Each row has a name. After each piece below comes the name of the row it's from, unless a question asks for something else. Each question is about the rows just above it. Places in a row count from 0.

[ 2.38 -0.51 -2.16 -8.45 -1.25 -7.29 -8.45] -> kefi
[ 3.54 -1.23 -1.99 -6.47 -3.41 -8.50 -6.47] -> raru
[-2.05  2.88 -2.20 -8.08 -7.99 -8.07 -0.79] -> madi
[ 3.28 -1.04 -2.15 -7.38 -2.82 -8.40 -7.38] -> Vitu
[ 3.43 -1.15 -2.08 -6.94 -3.14 -8.48 -6.94] -> Vele
[ 2.63 -0.65 -2.19 -8.31 -1.65 -7.66 -8.31] -> roso
[ 2.88 -0.79 -2.20 -8.08 -2.05 -7.99 -8.08] -> gef
Among the named rows, does one hold [-2.82 -8.40 -7.38] next to each other, in this order? : yes
Put [ 2.88 -8.08 -2.20 -8.08 -7.99 -2.05 -0.79] back in order: which row is it? : gef
Is [-2.16 -8.45 -1.25 -7.29 -8.45] printed in one of the named rows, side by side and in this order? : yes
Put [-0.79 -8.07 -7.99 -8.08 -2.20  2.88 -2.05] back in order: which row is it? : madi
Number of entries in [ 2.88 -0.79 -2.20 -8.08 -2.05]: : 5

[ 6.13 -4.65  6.12  2.61] -> Sim
[ 2.87 -4.65  2.23  2.61] -> raru
[ 5.16  9.33 -0.53 -0.58] -> gigo
[-0.53  9.33 -0.58  5.15] -> Vitu
[ 5.16  9.33  3.77 -3.73] -> fupo
Places of [6.12] in row Sim: : 2
Count the entries of [5.16 9.33 3.77]: : 3
[-0.58 -0.53  5.16  9.33] is which row reordered? : gigo

[-4.11  5.16 -1.73 -6.99  5.86  5.35] : gigo
[-1.91  4.30 -5.19 -5.26  2.42  7.29] : zenom
[-2.64  4.99 -4.72 -6.30  3.51  7.29] : madi
[-1.08  2.92 -5.07 -3.36  1.32  6.56] : raru
Number of entries in [-2.64  4.99 -4.72 -6.30  3.51  7.29]: : 6
How many entries does [-1.91  4.30 -5.19 -5.26  2.42] have? : 5
Which row holds these entries in another order? [ 7.29 -5.19  4.30  2.42 -5.26 -1.91] : zenom

[ 2.33 -5.85 -3.91 -4.32] = gigo
[-1.12  1.54 -1.70  7.74] = Vitu
[ 2.06 -0.24  3.76  2.02] = gef
[ 0.61  4.82 -6.81  1.57] = fupo
[ 0.55 -0.15 -6.46 -0.07] = zenom
[ 3.95  3.93 -3.01  3.94] = kefi
[ 3.94  3.94  3.93 -3.01] = Sim
Places of [3.94] in row Sim: : 0 1
Is [ 0.61  4.82 -6.81  1.57] printed in one of the named rows, side by side and in this order? : yes
[-0.07 -6.46 -0.15  0.55] is which row reordered? : zenom
How many entries does [ 0.55 -0.15 -6.46 -0.07] have? : 4
[-3.01  3.93  3.94  3.94] is which row reordered? : Sim

[ 4.60  3.33 -4.37  4.07  1.51  3.89 -4.68 -4.81  2.69  1.82 -0.83 -0.37
  3.09 -0.65 -0.72 -5.89  2.14  0.92 -7.49  0.69  1.12] : fupo
[ 0.08 -1.25  2.49 -1.06 -0.47 -2.03  3.73  1.28 -0.37  0.00  1.43 -0.87
 -1.43 -0.83  0.92  0.10  1.53  1.25  4.53 -0.56 -0.93] : Vele
[ 3.45  4.90 -6.28 -5.38  2.07 -5.25 -2.02 -0.09  1.30 -3.19 -4.83  8.07
 -1.99  5.73  2.09  7.33  1.06 -5.41  0.89  2.35  0.08] : gigo
[ 3.15  1.39 -0.89 -0.12  0.79 -1.24  0.84 -1.08  1.17  0.37  0.04  0.43
 -0.22 -0.03  1.01 -1.35  2.86  0.64  0.83  0.19 -0.43] : Vitu
[ 5.57  0.61  1.99 -0.73  0.77 -4.07  5.58 -0.67  1.79  0.94  1.80 -0.58
 -1.94 -1.26  2.82 -2.80  6.89  3.30  6.45 -0.24 -1.76] : negi
[ 5.03  3.15 -3.29  1.88  1.63  0.77 -1.98 -3.56  2.53  1.21 -0.74  0.68
  1.37 -0.04  0.50 -3.67  3.48  0.79 -3.40  0.66  0.41] : kefi
[-2.47 -1.13  0.47  0.84 -0.53  1.89 -1.10  0.31 -0.78  0.05  0.16 -1.01
  0.72 -0.35 -1.13 -0.06 -2.36 -0.28 -1.82 -0.27  0.42] : Sim
[ 0.08 -1.25  2.49 -1.06 -0.47 -1.06  3.73  1.28 -0.37  0.00  1.43 -1.06
 -1.06 -0.83  0.92 -3.89  4.50  4.89  6.53 -1.40 -1.69] : gef
[-3.77  0.28 -2.64 -0.02 -0.27  2.31 -4.84  0.40 -1.29 -1.23 -2.14  1.62
  1.25  2.00 -1.87  3.22 -5.49 -3.37 -5.21  0.64  1.31] : raru
[-4.53 -2.04  1.26  1.07 -1.14  2.91 -1.77  1.06 -1.77  0.01  0.51 -1.59
  1.03 -0.60 -1.82  0.65 -4.44 -0.56 -2.45 -0.56  0.66] : zenom
Places of [-1.06] in row gef: : 3 5 11 12
Among the named rows, does one hold [-1.35  2.86] next to each other, in this order? : yes
Which row holds these entries in another order? [-7.49 -5.89 -4.81 -4.68 -4.37 -0.83 -0.72 -0.65 -0.37  0.69  0.92  1.12
  1.51  1.82  2.14  2.69  3.09  3.33  3.89  4.07  4.60] : fupo

[ 1.32 -0.37  1.32 -5.76 -0.37  6.69] -> zenom
[ 1.14 -0.05 -3.09  0.14  8.06  1.70] -> fupo
[ 1.14 -0.05  0.26  0.14 -0.36  1.70] -> gef
[ 1.14 -0.05  0.26  0.14  8.06  1.70] -> kefi
[ 1.32 -0.37 -4.04 -5.76  8.06  2.97] -> Vele
Places of [-0.37] in row zenom: : 1 4
Is [0.14 8.06 1.70] printed in one of the named rows, side by side and in this order? : yes

[ 7.04 -3.56  7.55  7.55 -3.05  2.28  7.04  7.04 -4.43] -> Sim
[-3.90 -3.56  7.56  4.09 -3.05  7.55 -3.56 -3.56  7.55] -> gef
[ 4.09  7.05  7.55 -3.05  7.04 -3.90 -0.17 -4.83 -3.56] -> raru
[-3.90 -3.56  7.55  4.09 -3.05  2.28  7.04 -4.84 -4.43] -> fupo
Every place of [7.04] in Sim: : 0 6 7
Put [-3.56 -3.90  7.56  4.09  7.55 -3.56 -3.56 -3.05  7.55] back in order: which row is it? : gef
At which places does gef hold [7.56]? : 2

[ 0.66 -8.20  6.90 -1.77  2.29  8.83] : Sim
[-2.36  2.01 -2.57  2.30  1.45  0.03] : raru
[ 0.63 -4.97  1.58  1.45 -3.33  5.82] : zenom
[ 7.06  7.06  2.30 -0.18 -0.18  7.06] : madi
Places of [2.30] in row madi: : 2
Count the entries of [ 7.06  7.06  2.30 -0.18]: : 4
At which places does madi hold [7.06]? : 0 1 5
How many entries does [-2.36  2.01 -2.57  2.30  1.45  0.03] have? : 6
Count the entries of [ 0.66 -8.20  6.90 -1.77  2.29  8.83]: : 6
Count the entries of [ 0.63 -4.97  1.58]: : 3

[-0.45  1.40  0.96 -1.98 -0.11  0.49 -1.23 -2.23 -0.62 -0.73  1.48 -2.82
  1.08 -0.28 -1.66  0.16  3.85  2.26 -2.55 -3.99 -6.01  2.65  0.09 -1.32
  6.40 -1.67 -1.61  0.05 -0.71]  raru
[ 0.40  0.79 -0.87 -4.66 -1.73 -1.52  1.79 -1.17  2.59 -2.95  2.66 -1.63
 -0.04 -3.44  0.60 -1.46  1.29 -0.28 -0.74 -2.33 -5.39  1.21 -4.02 -2.98
 -0.18 -2.90 -0.13  2.08 -0.18]  gef
[-0.37  2.36  0.73 -1.07  0.26  1.38 -2.03 -1.24 -0.90 -0.48  0.20 -3.40
 -0.15  0.89 -2.03  0.88  3.60  2.46 -3.13 -3.15 -4.49  2.23  0.45 -0.62
  7.04 -0.32 -0.75 -0.47 -0.31]  zenom
[-0.28  1.23  0.88 -4.72 -0.54 -0.44  0.07 -3.04  0.39 -1.05  2.42 -1.69
  1.40 -1.32 -0.87 -0.71  3.31  1.69 -1.89 -3.32 -5.55  2.87 -0.74 -1.82
  4.74 -3.09 -0.74  0.62 -0.74]  gigo
[ 0.01  0.66  0.11 -5.19 -0.96 -1.40  1.43 -2.64  1.66 -2.18  3.34 -2.12
  1.31 -2.90 -0.10 -1.16  2.41  0.81 -1.07 -2.97 -5.42  2.36 -1.87 -2.12
  2.09 -3.27 -0.22  1.39 -0.57]  fupo
[ 1.68  1.55 -0.62  2.38 -4.13 -2.11  0.08 -0.50 -0.60  0.01 -0.36 -1.89
 -5.00 -2.22  0.94 -0.02 -2.11 -2.72 -1.39 -5.23  0.20 -2.23 -2.59 -2.68
 -1.63  0.92 -2.56  2.26 -0.18]  kefi
[ 1.38  1.50 -1.26 -1.14 -2.26 -2.42  2.42 -0.49  2.20 -3.17  0.88 -1.45
 -3.51 -3.16  1.65 -1.28 -0.25 -1.86 -0.52 -3.09 -2.55 -2.07 -3.61 -3.32
 -2.35 -0.44 -0.77  3.05  0.47]  roso
[-0.03  3.51 -0.31  0.57  0.69  3.25 -2.22 -0.52 -1.03 -0.62 -1.06 -3.69
 -1.15  1.56 -1.85  1.67  4.15  3.93 -3.11 -2.70 -2.83  1.08  0.60  0.07
  6.49  1.08 -1.75 -0.88  0.13]  Vitu
[ 1.11  1.11 -1.55 -3.55 -2.37 -2.08  2.49 -1.09  2.78 -2.98  1.66 -1.65
 -1.89 -3.71  1.33 -1.85  0.72 -1.08 -0.52 -2.55 -3.80 -0.22 -2.85 -2.71
 -2.23 -1.97 -0.54  2.03  0.20]  madi
[ 1.60  1.80 -1.60  1.08 -2.98 -1.88  1.15 -0.34  1.38 -1.62 -0.13 -1.30
 -5.53 -3.42  1.12 -0.67 -1.04 -2.14 -1.14 -3.67 -1.03 -2.26 -4.22 -3.33
 -2.73  0.48 -1.60  2.66  0.34]  negi
Count the entries of [-0.03  3.51 -0.31  0.57  0.69  3.25 -2.22 -0.52 -1.03 -0.62 -1.06 -3.69
 -1.15  1.56 -1.85  1.67  4.15  3.93 -3.11 -2.70 -2.83  1.08  0.60  0.07
  6.49  1.08 -1.75 -0.88  0.13]: : 29
Which row holds these entries in another order? [-0.71  0.05 -1.61 -1.67  6.40 -1.32  0.09  2.65 -6.01 -3.99 -2.55  2.26
  3.85  0.16 -1.66 -0.28  1.08 -2.82  1.48 -0.73 -0.62 -2.23 -1.23  0.49
 -0.11 -1.98  0.96  1.40 -0.45] : raru
Every place of [-0.74] in gigo: : 22 26 28

[ 1.93 -0.20 -5.89 -1.09  6.75 -3.05 -0.44  4.41 -0.37 -2.84  0.04 -3.09
 -0.77 -7.80 -0.74 -2.86 -3.19 -3.77  4.16  3.20 -3.57 -2.79  2.61  1.14
 -1.11 -2.32]  gigo
[ 1.93 -0.20 -5.89 -1.09  6.75 -3.05 -0.44  4.41 -0.37 -2.84  0.04 -3.09
 -0.77 -7.80 -0.74 -2.86 -3.19 -3.77  4.16  3.20 -1.66 -3.02  1.76  1.72
 -0.01 -3.47]  Sim
[-2.28  0.24 -1.06  1.51 -0.72  2.08  2.32  5.84 -4.67  1.95  6.83  2.93
 -2.34 -1.39 -2.61  2.15  6.18 -3.75  5.12 -4.56 -1.90  1.12 -0.49 -3.85
  2.48 -2.03]  Vitu
[-2.16 -0.78  2.47 -0.91 -1.25  3.99  3.48  0.37 -3.09  1.11  4.82  5.19
 -2.32 -0.17 -1.67  3.42  3.15 -2.51  2.40 -0.49 -2.82  1.55 -0.35 -4.80
  0.73  1.27]  gef
[-2.28  0.24 -1.06  1.51  2.48  2.08  2.32  5.84 -4.67  1.95  6.83  2.93
 -2.34 -1.39 -2.61  2.15  2.48  2.48  5.12 -4.56 -1.90  1.12 -0.49 -3.85
  2.48  3.69]  kefi
Number of entries in [-2.28  0.24 -1.06  1.51  2.48  2.08  2.32  5.84 -4.67  1.95  6.83  2.93
 -2.34 -1.39 -2.61  2.15  2.48  2.48  5.12 -4.56 -1.90  1.12 -0.49 -3.85
  2.48  3.69]: : 26
Places of [2.48] in row kefi: : 4 16 17 24

[-1.14  0.30 -1.04  0.35  0.22 -1.37  2.11 -0.14  0.40 -1.41  0.57] = Sim
[-1.49 -1.41 -0.33  0.04 -0.43  1.04 -0.66  1.15  0.38 -1.14  2.05] = roso
[ 0.55  3.12  3.68 -7.71 -0.47  4.70 -1.24  0.34  3.85 -0.92  0.16] = Vele
[-0.43 -1.14  0.37 -1.41 -0.33 -0.66  1.04 -1.49  0.04  2.05  1.15] = gef
[-2.56 -0.46 -0.60  0.88 -0.20  1.77 -2.56  1.13 -0.92 -1.81 -2.56] = fupo
[ 0.30  0.35  0.40 -1.37 -0.13  2.11 -1.41  0.22  0.57 -1.04 -1.14] = kefi
Which row holds these entries in another order? [-2.56 -2.56 -2.56 -1.81 -0.92 -0.60 -0.46 -0.20  0.88  1.13  1.77] : fupo
Put [ 1.15  2.05  0.04 -1.49  1.04 -0.66 -0.33 -1.41  0.37 -1.14 -0.43] back in order: which row is it? : gef
At which places does fupo hold [-2.56]? : 0 6 10
Is [ 3.85 -0.92  0.16] printed in one of the named rows, side by side and in this order? : yes
Put [-1.41 -1.37 -1.14 -1.04 -0.13  0.22  0.30  0.35  0.40  0.57  2.11] back in order: which row is it? : kefi
How many entries does [-0.43 -1.14  0.37 -1.41 -0.33 -0.66  1.04 -1.49  0.04  2.05] have? : 10

[-0.47  2.63  3.99 -2.54  0.56  1.87 -3.60  5.93] = madi
[-1.20  0.80  1.43 -3.70  3.72  7.13 -2.13  2.09] = Vitu
[-1.19  0.99  1.86 -3.69  3.18  6.56 -1.99  3.06] = negi
[-1.29  0.16  0.79 -3.65  3.72  7.48 -1.03  1.54] = zenom
[-0.95  1.42  2.49 -3.56  2.93  5.85 -2.32  3.77] = gigo
[ 0.95 -2.03 -2.75  3.48 -2.44 -4.63  2.25 -4.16] = raru
[-1.07  1.30  2.58 -3.11  1.54  4.17 -1.33  5.19] = roso
[-0.45 -0.75 -1.02 -1.97  4.37  6.71 -2.82 -4.25] = fupo
[ 0.42 -2.53 -2.89  2.74 -3.39 -4.80  5.95 -1.14] = Sim
[-0.64 -0.34  0.16 -0.49 -1.76 -1.29  5.06  4.97] = gef
Number of entries in [-0.64 -0.34]: : 2
Is [ 2.74 -3.39 -4.80  5.95 -1.14] printed in one of the named rows, side by side and in this order? : yes
Among the named rows, does one hold [ 2.49 -3.56  2.93  5.85 -2.32] next to each other, in this order? : yes
How many entries does [ 0.42 -2.53 -2.89  2.74 -3.39 -4.80  5.95 -1.14] have? : 8
Count the entries of [ 0.95 -2.03 -2.75  3.48 -2.44 -4.63  2.25]: : 7

[-4.01 -2.49 -1.73 -2.08 -0.36 -1.33  7.50 -0.38  3.41]  fupo
[ 1.52  6.45  3.85 -1.01  3.42  3.42  2.49  3.42  3.42]  Vele
[-1.40  3.37  2.69 -0.05 -0.05 -0.05  0.29  1.64 -0.05]  kefi
[-1.23 -1.40 -0.04  1.64  0.53  3.37  0.29  2.69  0.73]  zenom
[ 0.73  2.69  0.29  3.37  0.53  1.64 -0.04 -1.40 -1.23] is which row reordered? : zenom
Is [-0.05  0.29] printed in one of the named rows, side by side and in this order? : yes
Every place of [3.42] in Vele: : 4 5 7 8
Every place of [-0.05] in kefi: : 3 4 5 8

[ 0.05  1.03 -0.60 -7.71  0.28  0.18] : madi
[-0.09  0.93 -1.21 -5.55  0.22 -0.57] : Vitu
[ 0.17  0.99 -0.34  6.22  0.09 -0.16] : zenom
[ 0.05  1.03  0.75 -7.71  0.28  0.87] : fupo
[-1.08  3.78  0.86 -0.05  0.06 -0.79] : kefi
[ 0.00  0.96  1.00  3.50 -0.44 -0.38] : Vele
[ 0.05  0.86 -0.79  3.78 -0.05 -1.08] : roso
[ 0.22  1.03  0.86  1.59 -0.18  0.19] : negi
Is [6.22 0.09] printed in one of the named rows, side by side and in this order? : yes
[-1.08  3.78  0.86  0.05 -0.05 -0.79] is which row reordered? : roso
Places of [0.86] in row negi: : 2
Among the named rows, does one hold [0.28 0.87] next to each other, in this order? : yes
At which places does zenom hold [0.99]? : 1

[ 1.06  3.72  0.53  0.80  2.08 -6.13 -5.79  2.43]  roso
[-5.79  1.06  0.53  2.08  2.44 -6.13  3.72  0.80]  Vele
[ 3.72  2.43  0.80  1.05 -6.13  0.53  2.08 -5.79]  Sim
Does one of the named rows hold [0.53 0.80] side by side, in this order? : yes
Put [-6.13  2.44  0.80  1.06  3.72  0.53 -5.79  2.08] back in order: which row is it? : Vele
Which row holds these entries in another order? [ 0.80  2.43  1.06  2.08 -6.13  0.53 -5.79  3.72] : roso

[ 2.30  0.00 -0.41  0.00] = Vele
[-0.19  0.83 -0.63  1.37] = Vitu
[ 0.39  1.04  0.53 -1.26] = gigo
[-1.26  0.39  0.53  0.01] = kefi
Put [ 0.01  0.53  0.39 -1.26] back in order: which row is it? : kefi
Every place of [0.00] in Vele: : 1 3

